Here are some rows, each followed by its group. Rows of different groups can look alike.
array([-1.416, 2.077, 1.111, 0.362, -0.031, -0.105, 0.597, -1.197, -0.308, 1.079, 1.629, 1.150, -0.080, 0.676, -0.089, -0.229, 0.145, 0.615, -0.345, 0.040, -1.370, 0.286, 0.637, 0.637]) m
array([0.491, -1.192, -0.228, -0.494, -0.243, -0.099, -0.603, -0.062, -0.062, -1.709, 1.016, 0.698, 1.403, -1.150, -0.134, 0.172, 0.390, -1.582, -0.367, 0.448, 0.871, 0.391, -0.340, 0.448]) x
array([0.264, -1.364, 0.180, -0.180, 0.199, -0.501, 0.151, 0.064, 0.464, -0.300, 1.043, 0.265, 0.185, 0.065, -0.124, -0.079, -0.071, -1.167, -0.185, -0.425, 0.217, 0.123, 0.450, -0.187]) x
array([-0.222, 0.476, -0.346, 3.614, 1.257, -0.555, 0.376, 0.019, -0.028, -0.226, 0.377, 1.761, 0.102, 0.046, -0.718, -0.721, 0.297, 0.986, 0.530, -0.206, 1.253, -1.146, 0.442, 0.051]) f
array([0.050, -0.852, -0.289, -1.014, -1.032, 0.223, -0.215, 0.070, -0.902, -0.096, 0.866, -0.563, -0.544, 1.083, -0.656, -0.391, 0.421, -0.140, -0.693, -0.048, 0.482, 0.354, -0.080, 1.141]) x
array([0.253, -0.211, -0.861, -0.968, 0.519, 0.360, 0.257, -0.129, 0.310, -2.331, -0.342, 0.090, 0.959, -1.042, 3.138, 1.167, 0.077, -2.068, -0.464, -0.278, -0.625, 0.787, -0.355, -0.926]) w
array([0.696, -0.047, -1.071, 0.183, 0.857, 0.021, -0.048, -0.095, -0.160, -0.679, -0.008, 0.444, -1.110, 0.341, 0.918, 0.370, -0.003, -0.019, -0.524, -1.309, 2.608, 0.484, 0.092, -0.558]) f
array([0.299, 0.414, 0.872, 1.548, 0.124, 0.097, 0.881, -0.136, -0.522, -0.893, -0.838, -0.767, 0.227, 0.078, 0.159, 0.194, 0.523, 1.993, 0.579, 1.101, -0.437, -0.307, 0.088, 0.650]) l
array([0.165, 0.171, 1.016, -0.165, 0.317, 0.221, 0.668, -0.433, -0.212, 0.924, -0.321, -0.640, -1.359, 0.100, -0.031, 0.213, 0.111, 0.652, -1.366, 0.009, -0.675, 0.569, 0.422, 0.881]) x
array([0.198, -0.191, -0.078, -0.497, -0.472, -0.348, -0.131, -0.068, 0.139, 0.021, 1.310, -0.454, -0.742, 1.208, -0.449, -0.518, -0.336, -0.425, -0.117, -0.690, 0.392, 0.419, 0.173, 0.223]) x
array([-0.054, 0.638, -1.392, 2.507, -0.608, 0.240, 0.667, 2.092, -0.356, 0.575, -0.929, 0.160, 1.852, 0.235, -1.542, -1.402, 0.705, 0.092, -0.326, 1.218, 0.778, -0.429, 0.574, 0.102]) f
array([0.097, -0.784, 0.176, -0.004, -0.083, -0.400, -3.791, 1.967, 0.060, 0.957, -0.619, -0.331, 0.974, -1.196, -0.867, -1.414, -1.888, -0.156, -0.229, -1.364, 0.428, -1.855, -4.610, -0.699]) o
array([0.475, -1.050, -0.972, -0.803, 0.686, 0.038, -0.338, 0.262, -0.113, -1.298, 1.408, 0.132, 1.256, -1.951, 0.465, -0.007, 0.354, -0.606, 1.308, 0.178, 0.376, -1.006, 0.192, 0.454]) m
array([-0.762, 1.470, 1.414, 0.753, 0.094, 0.008, 0.184, -0.731, -1.512, -0.564, -0.027, 0.394, 0.219, 0.277, -0.339, -0.235, -0.278, -0.142, -0.416, -1.915, -0.237, 0.685, 0.465, -0.728]) l
array([0.266, 0.087, 0.548, 0.212, 0.568, -0.612, 1.052, -1.795, -0.562, -0.042, 0.396, -0.616, -0.354, 0.135, -0.087, 1.589, 0.976, 0.260, 0.234, 0.511, -0.269, 0.439, 0.480, 0.231]) m
array([0.189, -0.755, -0.092, -0.086, -0.537, -0.181, -0.224, 1.581, 0.666, -0.193, -0.074, -0.354, 0.222, -0.958, -0.458, -0.151, -0.082, -0.830, 1.338, 2.232, 0.806, -0.774, -0.448, -0.072]) f
array([-1.339, 0.093, 0.425, -0.618, -0.982, -0.748, -0.075, -0.136, -0.050, -0.438, 0.082, 0.431, 0.271, 0.809, -2.022, -0.617, -0.309, -0.459, 1.372, 0.609, -0.618, -0.370, 0.826, -0.144]) l
array([0.200, -0.380, -0.718, 0.724, -0.265, 0.010, 0.605, -0.169, -0.632, 0.490, 1.012, -0.212, -0.137, -0.485, 0.094, 1.289, 2.766, 0.463, 0.968, 0.473, 0.020, -0.298, 3.485, -0.194]) o
array([-1.091, -0.614, -0.019, -0.461, -0.214, 1.917, 0.210, 0.071, -0.843, 2.140, 0.208, -0.813, -0.532, -0.083, 0.082, 0.197, 0.097, 0.121, 1.033, 0.131, -0.671, 0.112, -0.001, -0.110]) l
array([-0.245, 0.454, -1.082, 0.249, 0.101, -0.470, 0.200, -0.295, -0.293, -0.102, 0.234, -0.701, -1.280, 0.919, -0.021, -0.013, 1.678, 0.870, 0.791, 1.186, 2.001, 0.615, 0.158, 1.804]) o
array([1.712, -0.804, -0.513, -0.509, 0.042, 0.746, 0.153, -0.438, 0.174, 0.300, 1.145, -2.455, 0.122, 0.355, 1.045, 0.137, 0.936, 1.259, 0.371, -0.744, 0.319, 0.073, 0.662, 0.449]) x
array([-1.908, 0.275, -0.076, 0.281, -0.311, 0.360, 0.583, -0.813, -0.245, -0.061, 2.399, -0.393, -0.463, 1.918, 0.514, 0.191, 0.893, 0.067, -0.189, 0.496, -0.283, 0.434, 0.314, 0.849]) m
array([-1.834, 1.894, 0.903, 0.175, -0.267, 0.020, 0.740, -0.465, 0.148, 1.478, -0.490, 1.428, -0.621, 0.704, 0.204, -0.591, -0.326, 1.434, -1.901, 0.035, -0.381, -0.097, -0.113, 1.426]) m
array([0.142, -1.127, 1.917, -0.500, -0.356, -1.140, -0.497, 0.849, 0.090, -0.151, -1.027, 0.420, 0.191, -0.174, -0.401, -0.655, -1.824, -1.719, -0.778, -0.462, -0.428, -0.075, 0.698, -0.546]) x
array([1.456, -1.411, -1.265, -2.040, 0.861, 0.157, -0.783, -0.223, 0.088, 0.433, 0.664, -0.163, 0.771, 0.022, 1.089, 0.255, -0.329, -0.240, -0.362, -0.586, 0.239, 1.560, -0.382, 0.001]) x
array([0.159, 0.611, 0.044, 1.213, 0.383, 0.046, 0.416, 0.081, 0.520, 0.171, 0.101, 0.437, -1.083, 0.123, 0.001, -0.113, -0.022, 0.995, 0.568, 1.442, 0.158, -0.105, -0.155, -0.036]) f
array([-0.412, -0.909, 0.399, 0.330, 0.486, -0.794, 0.578, 0.641, 0.957, -0.242, 1.114, 0.864, -0.178, -0.719, -0.202, -0.272, 0.104, -1.004, 2.502, 0.172, -0.338, -1.788, 0.322, 0.113]) l
array([-0.558, 0.547, 0.422, -0.622, -1.017, 2.235, 0.287, -0.289, -0.501, 0.982, 0.667, -0.748, -1.347, 1.019, 0.576, -0.025, 0.393, 1.284, -0.986, -0.186, -0.444, 0.342, 0.018, 0.626]) m
array([-0.733, -0.415, -0.064, 0.332, 0.121, -0.641, -0.602, -0.403, -0.716, -0.954, 1.356, -0.222, -0.931, 0.592, -0.460, 0.582, 0.348, -0.426, 0.113, 0.051, 0.729, 1.254, 0.727, -0.304]) x
array([-0.372, 0.673, 0.418, 0.451, 0.194, -1.619, 1.081, 0.068, 0.265, 0.135, -0.269, 0.894, 0.166, 0.872, -0.067, -0.356, -0.358, -0.187, -0.232, 0.299, -0.388, 0.253, 0.376, 0.171]) w
array([0.791, 0.185, -1.010, -2.756, 0.947, 1.228, -0.840, -0.933, -1.036, -1.179, -0.540, -2.432, 1.137, -0.817, 0.764, 2.334, 1.395, -0.932, 0.317, 0.169, -0.169, 2.325, -0.217, -1.671]) f
array([-0.114, 0.069, -0.524, -0.886, -0.578, -0.139, 0.181, -0.392, -0.917, 0.002, 1.348, -0.475, -1.460, 2.184, -0.205, 0.117, 0.284, 0.238, 0.259, 0.882, 0.076, 0.847, 0.411, 1.202]) r
array([0.617, -0.348, -2.199, 0.139, 0.263, 0.697, -0.375, -0.700, -0.891, -0.315, 0.516, 0.134, -0.811, 0.502, 0.161, 0.952, 0.008, -0.014, 0.653, 1.150, 0.129, 0.188, -0.568, -0.743]) l
array([-1.192, 1.201, 0.536, 0.271, 0.387, -0.418, 0.721, 0.383, -0.751, 5.611, -2.864, 2.555, -0.560, -0.826, -0.838, -0.761, -0.765, 0.428, -2.293, -0.895, -1.043, 0.297, 0.345, 0.061]) f
array([0.082, 0.031, -0.102, -0.107, 0.448, -0.420, 0.426, -0.272, -0.296, 0.055, 2.451, 0.189, -2.503, 1.216, 0.069, -1.166, 0.415, 0.390, -0.321, -1.454, 0.376, 0.222, -0.245, 2.024]) r
array([-0.149, 1.834, -0.127, 0.920, -1.811, 0.102, 0.525, -0.678, -0.346, 0.143, -0.693, 0.525, 1.070, 1.151, -0.671, -0.782, -0.017, 1.327, -0.624, -0.116, 0.482, -0.971, 0.177, 1.975]) m
array([-0.069, -1.206, -0.066, 0.166, 0.210, -1.330, -2.782, 2.017, 3.015, 0.162, 0.634, -0.347, 0.855, -5.547, -0.828, -0.490, -1.363, -1.221, 1.879, 2.038, -0.734, -2.736, -1.437, -1.251]) m
array([1.042, -0.148, -1.264, -0.763, 0.133, 2.653, -1.264, -0.545, -0.853, -0.511, 1.822, -0.844, 0.765, -0.740, -0.132, 2.131, 0.401, -0.743, 0.213, -0.075, 0.037, 0.727, -0.551, -3.629]) f
array([1.224, -0.613, 0.081, -0.656, 0.231, -1.844, 0.443, 0.487, 0.335, -0.069, 0.075, 0.240, 1.150, 0.483, 0.270, -0.768, -0.757, -0.784, -0.213, -0.455, -0.554, 0.360, -0.873, 0.741]) r
array([-0.329, 0.166, -0.593, 0.253, 0.239, 0.073, 0.224, -0.084, -0.878, -0.198, 0.577, -0.288, -0.526, 0.749, -0.033, 0.007, 0.196, 0.570, 0.298, -0.171, 0.656, 0.040, 0.220, 0.585]) w
array([0.654, -1.206, -1.920, -0.628, 0.559, -0.191, -0.021, 0.204, 0.050, -0.098, 0.582, 0.787, 0.023, -0.194, -0.139, -0.091, 0.013, -1.347, 0.459, 0.161, 0.919, 0.378, -0.444, 0.171]) w
array([-1.103, 1.383, 0.241, 1.042, -0.228, 1.230, 0.010, 0.674, -0.137, 1.539, -0.661, 0.490, 0.098, -0.119, 0.320, -0.949, -0.117, 0.813, -0.236, -0.305, 0.233, 0.170, -0.347, -0.346]) f
array([0.905, -0.344, -0.849, -0.548, 0.075, 0.790, -0.243, -0.685, -0.592, -2.522, 0.659, -0.360, 1.186, 0.113, 0.924, 1.235, 0.284, -0.362, -0.382, -1.198, 0.148, 0.023, -0.329, -2.222]) l
array([1.988, 0.041, -1.317, -0.697, 0.771, 1.738, -0.464, -0.847, -0.474, -0.234, -0.501, -0.529, 0.262, -0.017, 0.050, 1.539, 0.710, -0.285, -0.050, 0.414, 1.721, 1.161, -0.934, -1.204]) f
array([-0.516, 1.318, 1.521, 0.983, 0.480, -0.302, 2.193, -0.455, 0.940, 0.021, -0.208, 1.037, -0.569, 0.661, 0.184, -0.824, 0.314, 1.100, -0.103, 0.068, -0.296, -0.583, 0.288, 1.510]) l
array([0.246, -1.321, -0.980, -1.079, -0.399, -0.795, -1.147, -0.156, 0.663, -2.714, -0.008, 0.672, 0.134, -0.710, -0.331, 0.092, -0.132, -1.969, 0.658, 0.857, 2.008, 0.231, -0.264, -0.034]) o
array([0.402, -0.037, 1.326, 0.848, 0.240, 0.328, 0.702, -0.823, -0.181, -0.500, 0.082, -0.937, -0.133, -0.798, 0.922, 2.834, 1.079, -0.521, -0.317, -0.112, -1.674, 0.888, 2.024, -1.856]) o
array([0.194, -1.589, -0.188, -0.456, -0.334, -0.780, 0.053, 0.100, 0.429, -0.062, -1.151, 0.139, 0.234, 0.084, 0.070, -0.360, -0.966, -1.297, -0.681, -0.135, 1.378, 0.479, -0.844, 0.631]) x
array([-0.493, -0.035, -1.121, 0.903, -1.343, 0.813, 0.430, -0.799, -1.700, 0.033, 1.130, -0.780, -0.666, -0.153, 0.645, 2.417, 4.842, 1.283, 0.630, 0.643, 0.110, -0.016, 4.235, 0.150]) o
array([0.145, -0.516, 0.237, -0.686, -0.405, 0.515, -0.957, 1.743, 0.984, -1.098, 0.106, -0.772, 0.326, -1.408, -0.285, 0.302, -0.768, -1.782, 1.673, 3.631, 1.509, -0.676, -0.462, -1.226]) f
array([-1.608, 0.141, 1.566, 0.527, -0.268, -0.022, -0.570, -2.661, -0.559, -0.266, -0.617, -0.740, 0.286, -0.062, -1.504, 0.551, 0.082, 0.360, -0.433, -0.382, -0.922, 1.290, 1.070, -0.860]) x
array([2.055, -0.506, -0.664, -1.919, 0.090, 0.043, -0.012, -0.498, -0.245, -2.255, 0.815, -0.563, 1.714, -0.377, 1.334, 0.263, 0.575, -0.451, -0.125, -0.268, -0.541, 0.917, -0.069, 0.046]) r
array([-0.765, 0.528, -0.085, 0.910, 2.400, 0.417, 0.317, -0.401, -0.081, 0.141, -2.133, 0.207, -1.079, -0.916, -0.547, 0.507, -0.050, 1.110, -0.387, 1.408, 0.494, 0.079, 0.213, 0.087]) f
array([1.760, -0.520, -2.172, -0.100, 1.287, -2.064, -0.030, -0.015, 1.379, -2.873, -2.303, 0.525, 1.057, 0.065, 0.549, 0.326, 0.172, -1.395, 0.284, 0.161, 2.320, 0.438, -0.515, -0.118]) f
array([2.006, -2.103, -1.220, -5.620, -0.997, 1.902, -1.311, 0.021, -0.250, 0.012, 0.592, -1.875, 0.686, -0.180, 0.596, -0.180, -0.456, 0.068, -0.228, 0.706, 0.239, 1.149, 0.063, -0.418]) x
array([0.155, -0.017, 0.342, -0.444, 0.325, -0.295, -0.582, -0.320, -0.830, -0.719, -0.187, 0.785, -0.800, 0.475, 0.013, 0.314, -1.129, -0.313, -0.631, -0.047, -0.140, 0.694, 0.061, -0.477]) o
array([1.702, -1.518, -1.190, -0.889, -0.064, 0.038, -0.394, -0.252, -0.679, 0.042, 0.080, -0.374, 0.258, -0.532, 0.639, 0.816, 0.394, 0.499, -0.263, 0.176, 1.049, 0.185, 1.384, 0.361]) x
array([1.315, -0.186, -0.759, -0.319, 0.974, 0.619, 0.294, -0.639, -1.319, -0.355, 0.405, -0.003, 0.323, -0.018, 1.523, 1.615, 0.340, -0.460, -0.742, -1.315, -0.202, 0.301, -0.181, -1.613]) l
array([-0.700, 0.424, -0.121, -1.596, 1.269, -0.343, -0.263, -0.032, -1.361, 0.081, 0.071, 0.572, -2.356, 0.949, -0.151, -0.332, -1.441, -1.230, -0.610, -2.483, 0.036, 1.883, -0.278, 0.040]) w
array([0.489, -0.518, 0.224, -0.269, -0.081, -0.825, 0.104, 0.317, 1.138, -1.506, -1.011, -0.212, 0.889, -0.641, 0.298, -0.087, 0.037, -0.878, -0.211, -0.057, 0.122, -0.029, -0.337, 0.328]) o
array([0.057, -0.712, 0.328, -0.722, 0.141, -0.785, -3.879, 1.027, -0.175, 0.882, -1.906, 0.179, 0.077, -0.270, -2.536, -1.132, -3.293, -0.479, 0.199, -1.658, -0.364, -0.561, -1.514, -1.018]) o
array([0.047, -0.257, 0.513, -0.597, -0.183, -0.344, -0.280, 1.011, 0.223, 0.663, 0.021, 0.699, 0.027, 0.324, -4.223, -1.452, -1.186, -0.066, 0.462, -0.447, -0.727, -1.478, -0.322, 0.045]) o
array([-0.904, 0.649, -1.607, 1.976, 0.092, 0.751, 0.423, 0.554, 0.112, -0.028, -0.622, 0.159, 0.336, 0.149, -0.265, -1.141, 1.039, 2.158, 0.021, 1.918, 2.033, -0.909, -0.111, 0.682]) f
array([-0.511, 1.547, 0.756, -0.054, 1.020, -0.876, 0.987, -0.231, -0.439, 2.268, -0.556, 2.161, -0.059, 0.028, -0.771, -0.812, -0.356, 0.545, 0.187, 0.356, -1.151, 0.672, -0.067, 1.145]) l
array([-0.795, 1.572, -0.576, 0.592, 0.158, -0.540, 0.373, -0.414, -0.066, 0.250, 0.789, 1.824, 0.378, 1.357, -0.129, -0.435, -0.089, -0.468, 1.227, 0.497, 0.403, 0.223, 0.341, -0.449]) l
array([0.726, 0.384, 0.607, 1.075, 0.680, 0.473, 1.381, -0.497, -0.516, 0.113, 0.588, -0.488, -0.479, -0.265, 0.798, 1.342, 2.089, 0.513, -0.049, 0.149, -0.771, 0.051, 1.118, -0.443]) w
array([1.818, -0.919, -0.612, -0.181, 0.237, -0.002, -0.381, -0.025, -0.069, -0.072, 2.364, -0.390, -1.396, 0.591, 0.371, 0.028, 0.155, -0.541, -1.017, -0.569, 0.741, 1.377, -0.170, 0.287]) x
array([0.171, 0.013, 1.557, -0.715, -0.061, -0.641, 0.882, 0.505, -0.094, 0.573, -1.958, 0.162, 0.544, 0.146, -1.603, -0.318, -0.486, -0.085, 0.099, 0.912, -2.331, -0.203, 0.461, 0.791]) l
array([0.674, -0.218, -0.053, -0.959, 0.363, -0.718, 0.677, -1.309, 0.513, -1.607, -0.063, -0.209, 1.726, -0.086, 1.147, 0.737, 0.512, -0.730, 0.138, -0.388, -0.273, 0.709, -0.036, -0.118]) r
array([-1.759, 0.945, 0.455, 1.381, 0.481, 0.051, 0.622, -0.189, -0.064, 0.825, -1.355, 0.743, 0.113, -0.350, 0.219, -0.954, -0.291, 0.807, -1.491, -1.563, 0.778, -0.342, -0.360, 0.320]) f
array([-0.430, 2.526, 1.821, 0.631, 0.054, 0.794, 1.819, 0.184, 0.095, 0.630, 0.008, 2.292, -0.258, 0.356, -0.127, -1.523, 0.168, 1.161, -0.441, -0.153, -0.067, -0.537, 0.045, 0.457]) l
array([-0.027, 0.388, 0.712, 0.185, 0.413, 0.083, 0.287, -0.643, -0.986, -0.289, -0.155, -1.190, -0.239, 0.028, -0.025, 0.516, 0.318, 1.175, 0.667, 0.457, -0.848, 0.189, 0.742, -0.102]) l
array([0.241, -0.865, -0.084, -0.193, -1.484, 0.215, -0.439, -1.280, -0.201, -2.726, 2.386, -0.346, 0.532, -0.341, -0.164, 1.348, 0.925, -0.027, 0.160, 0.163, 1.276, -0.222, 0.150, 0.150]) x
Which 4 groups are nearest to each row below, nearest first, going by the average distance to the group's rows?
array([1.057, -0.991, -4.165, -0.943, -0.035, 0.583, -0.830, 0.078, -0.610, -1.184, 1.001, -0.558, 0.626, -0.075, 0.049, 0.432, -0.012, -0.071, 0.272, -0.287, 1.522, 0.644, -1.106, 0.016]): x r w f
Which 3 groups are nearest to each row below, nearest first, going by the distance to the centre of the group?
array([0.245, 0.255, -0.331, 0.424, 2.017, -1.322, 1.271, 0.317, 0.131, 1.928, -1.401, 1.943, -0.834, 0.898, 0.518, -0.317, -0.758, 0.325, -0.920, -0.414, -0.778, -0.477, -0.284, 2.011]): l w m
array([-1.181, 1.747, -0.471, 0.087, -0.273, 0.344, 0.401, 0.124, 0.788, 2.479, 0.254, -0.074, -0.239, 0.434, 0.439, -0.591, 0.575, 1.011, 0.532, 1.282, 0.315, -0.118, -0.658, 1.096]): m l f
array([-0.299, -0.496, -0.198, -0.373, -1.422, -0.041, -0.188, -0.050, 0.487, 0.743, 0.056, -0.142, -0.351, 1.066, -0.376, -0.971, -0.242, 0.160, -0.224, -0.545, 1.741, 0.155, -0.475, 0.388]): x o m
array([0.059, 0.194, -2.460, 0.900, 0.448, 0.015, 0.179, -0.011, 0.545, -0.930, 0.193, -0.164, -0.948, 0.587, -0.076, -0.389, 1.203, 1.226, 0.990, 0.925, 3.919, -0.770, -0.443, 1.896]): f o m
Which 3 groups are nearest to each row below, nearest first, going by the average distance to the group's rows?
array([-0.340, 0.869, 0.415, 2.488, 0.678, -0.445, 0.509, -0.311, -0.102, -0.081, -0.646, 0.330, -0.891, -0.207, -0.073, -0.036, -0.206, 0.662, -0.468, -0.244, 0.631, -0.148, 0.010, -0.147]): l w f
Which 4 groups are nearest to each row below, nearest first, going by the distance to the centre of the group?
array([-0.365, 0.864, 1.491, 0.825, 0.464, -0.053, 0.844, -0.348, -0.934, 0.353, -0.487, 0.655, -1.565, 0.608, 0.436, -0.378, -0.266, 1.739, -2.740, -1.020, -0.563, -0.091, -0.035, 3.316]): m l w r
array([-0.234, 0.223, -0.158, -0.721, -0.764, 0.638, 0.496, 0.439, 0.204, 0.430, 0.048, -0.052, -0.705, 1.182, 0.603, -0.561, -0.006, 0.136, -0.136, 0.093, -0.099, 0.033, -0.284, 0.037]): l m w x
Which 3 groups are nearest to each row below, nearest first, going by the distance to the group's nearest row?
array([-1.374, 1.372, 1.716, 0.698, 0.097, 2.333, 0.065, -0.824, -1.717, 0.128, 0.515, -0.031, -0.028, 0.310, -0.156, -0.202, -0.121, 1.383, -0.737, -2.397, -0.225, 0.226, 0.537, -0.125]): l m f
